(in the rows, 128 means zero)
The rows of T fall into a few groups, which share some directions, and each row is roughly a mix of its group's hidden directions.
T, 136 rows:
0: 121 117 141 195 120 161 148 129 132 138
1: 116 109 136 144 136 131 140 153 174 181
2: 115 128 130 114 144 171 150 114 160 177
3:  78 105 137 101 153  99 106 153 129 118
4:  94 160 163 125 134 142 170 119 159 135
5: 106 107 152 102 173 131 115 142 152 166
6: 114 122 150 116 151 130 126 150 181 172
7: 133 156 127 111 119 112 108 119  90  71
8: 119 138 111 154 149 120 117 139 181 171
9:  88 101 128  95 153 100  99 151 117 110
10: 138 127 119  66 144  94 102 138 110 122
11: 117 112 143 148 128 140 149 140 183 171
12: 118 112 148 139 130 149 150 144 165 184
13: 123 162 115 148 122  95 120 124 179 160
14:  89 101 160 109 126 116 149 172 143 140
15: 132 145 115 152 120 126 140 125 175 184
16:  90 159 155 124 152 150 154 106 158 113
17: 130 116 113  70 137  95  99 138 107 111
18: 126 149 164 107 108 134 162  93 165 143
19: 120 138 117 140 118 171 122  93 101  81
20: 122 105 150 126 151 170 147 122 157 172
21:  72 122 152 127 137 135 140 178 134 133
22:  96 113 112 118 108 161 125  91  94  97
23: 100 118 162  97 178 134 135 143 102 137
24: 126 103 135 130 129 144 128 134  92  63
25: 172 157 116 159 105 160 151 104 132 131
26: 173 141  99 142 139 133 130  75 126 147
27: 132 115 115  67 145  89 107 142 121 130
28:  85  99 134  99 149  94 108 159 129 123
29: 143 125 108 145 102 124 137 109  93  70
30: 130 136 103 193 122 137 126 167 124 127
31: 141 164 119 114 122 124 110 102  96  75
32: 161 106 102 132 119  98  90 145  92 111
33: 166 157 124 166 105 161 153 107 136 139
34: 144 118 136  90 145  90 106 156  88 117
35: 139 130 118  66 141  93 102 136 112 119
36: 126 116 134 151 123 151 155 134 166 183
37: 157 130  86 141  75 106 115 131 119 111
38: 176 101  97 116 100 107 112 143 104 139
39: 146 149 112 124 105 111 112 114  86  78
40: 111 132 157 106 173 151 115 117 172 141
41:  98 124 164 113 179 144 141 135 139 158
42: 142 146 110 118 144 126 125 116 175 182
43: 134 180 138  95 124 147 131  85 110 142
44: 108 126 163 103 188 144 130 125 109 137
45: 119 158 127  76 122 142 127  84 106 142
46: 102 166 154 120 149 161 150  94 131 107
47: 133 136 119 111 133 115 105 118  85  69
48:  70 151 160 120 128 145 152 152 142 121
49: 174 158 125 143 101 160 154 102 116 135
50: 105 110 147  71 166 114 123 108 136 128
51: 163 125  85 156  85 117 107 124 128 112
52: 123 167 130  75 122 133 133  87 121 148
53: 140  97 125 106 149  82 109 173 122 124
54: 140 156 115 114 118 113 111 104  94  74
55: 148 141  89 155  71 128 127 119 145 116
56:  90 125 170 112 177 146 143 134 121 131
57: 147 130  91 174  93 121 144 123 125  94
58: 119 133 141 191 109 162 152 118 139 135
59: 132 133 114  61 134  91 108 131 128 130
60: 109 120 148 133 145 132 123 175 170 165
61: 137  79 121 149 148 113 105 174 118 112
62: 136 133 104 154  94  98 129 129 101  79
63: 122 168 124 135 108  80 119 127 166 152
64: 126 169 113 149 129 120 124  83 163 158
65: 135 129 119  66 135  90 101 137 112 123
66: 105 115 164 110 187 145 138 128 119 145
67: 117 171 149 150 127 163 161 101 151 121
68: 102 142 114 100  89 140 113  89 103 102
69: 132  98 123 175 123 108 123 171 159 117
70: 149 123  98 136 116 131 128 112  80  79
71: 136  94 126 113 139  79 111 176 126 130
72:  99 128 125 170 125 133 135 162 171 156
73: 177 153 121 153 104 159 150 100 123 140
74: 120 144 150 119 169 188 115 111 127 132
75: 167 121 120  86 152 124 103 107  91 139
76: 146  99 122 157 101 102 121 142 168 163
77: 149  82 112 106 144 100  99 140 104 154
78: 141 147 101 152 103  94 137 123 175 154
79: 133 160 121 127 130 120 129 108 177 179
80: 135 136 114  63 136  95 107 128 116 110
81: 145  97 123 181 148 137 112 163 138 108
82: 182 120  92 118 129 125 116  95 118 158
83: 137  82 122 152 144 110 107 174 118 105
84: 111 168 137 131 153 170 142 100 119  95
85: 149 125 111 157  93 113 147 176 123 156
86:  83  88 137 137 124 144 150 171 121 116
87: 118 109 143 136 134 140 147 140 175 183
88:  72 142 163 129 147 150 144 153 142 124
89: 130 119 112  68 136  86 107 141 121 113
90: 135  79 119 152 145 111 113 173 126 103
91: 138  92 126 175 134 118 112 173 131 106
92: 106 124 163 102 174 153 114 132 157 148
93: 125 165 113 148 124 105 121 119 163 180
94:  82  99 141 108 164 102 101 147 123 129
95: 101 131 162  97 116 112 148 110 179 134
96: 163 134  92 137  78 108 109 122 120 104
97:  85 118 144  94 149 108 129 123 174 114
98:  69 114 154 116 139 100 116 145 154 123
99: 173 158 121 149  99 160 149 104 115 131
100: 152  82 106 108 127  95  94 144 111 140
101: 127 165 132 126 103  91 132 116 170 164
102:  81 101 138 107 165 105  96 139 130 116
103: 111 158 131 153  72 138 136 103 131 100
104:  87 108 121 148  96 149 153 167 150 128
105:  93 101 135 113 131 124 127 182  94 115
106:  74 120 162 126 121 137 155 154 133  98
107: 142  99 130 169 128 108 107 176 121 102
108: 148 131  86 166 110 131 138  95 106  97
109:  91  96 127 100 157  97  98 152 121 118
110: 181 110 114 163 103 129 113 115 127 160
111: 105 140 147 142 146 149 145 125 181 166
112: 147 118 122 155  99 113 119 110 116  67
113: 149 119 150 109 109 101 139  94 111  77
114:  99 109 113 135 126 174 148  90 112  98
115:  93 100 126  92 162 102 101 145 120 110
116: 100 105 111 125 106 147 120 108  91  80
117: 123 138 138 183 120 174 153 107 126 117
118: 100 118 153  93 157 121 125  93 169 122
119: 138 153 109 118 112  94 108 124  94  79
120: 153 136 103 138  78 106 143 127  93 101
121:  98 120 167 110 183 149 139 129 123 140
122:  82 164 142 134 153 154 142 123 133  91
123: 130 169 132  89 131 154 132  81 107 136
124: 100  87 130 137 156 158 164 139 131 158
125: 145 134 129 109 118 109 105 121  82  76
126: 119 123 140 192 114 155 153 128 148 144
127: 112 102 145 134 153 146 139 134 171 177
128: 152 126  87 143  74 108 112 140 121 111
129:  79 103 126 147 138 156 144 173 121 130
130: 149 138  98 164  77 115 122 125 158 121
131:  99 120 168 113 181 145 144 128 132 150
132: 149 130  94 155  73 105 114 140 143 117
133: 121 120 137 111 151 176 163  89 140 149
134: 105 137 165 125 138 142 128 160 157 177
135: 155 129  97 142 133 140 118 153  67 126

Here is one row of each group, with its name. Which group are the others in?
148 135  98 154  90 120 138 124  82  99 -> B
106 116 164  99 183 129 130 141 112 147 -> P
109 134 114 140 111 177 130  84 114  97 -> S
159 150 107 169 102 154 126 134  89 119 -> Y

131 130 115  68 126  82 105 139 130 122 -> S
134  81 116 154 143 116 108 169 123  96 -> S
110 160 128  82 110 130 147  87 137 153 -> S
113 135 122 146 100 139 161 128 182 160 -> P
114  97 151 129 135 140 140 174 153 171 -> B
123 100 145 130 126 158 139 123  79  83 -> B
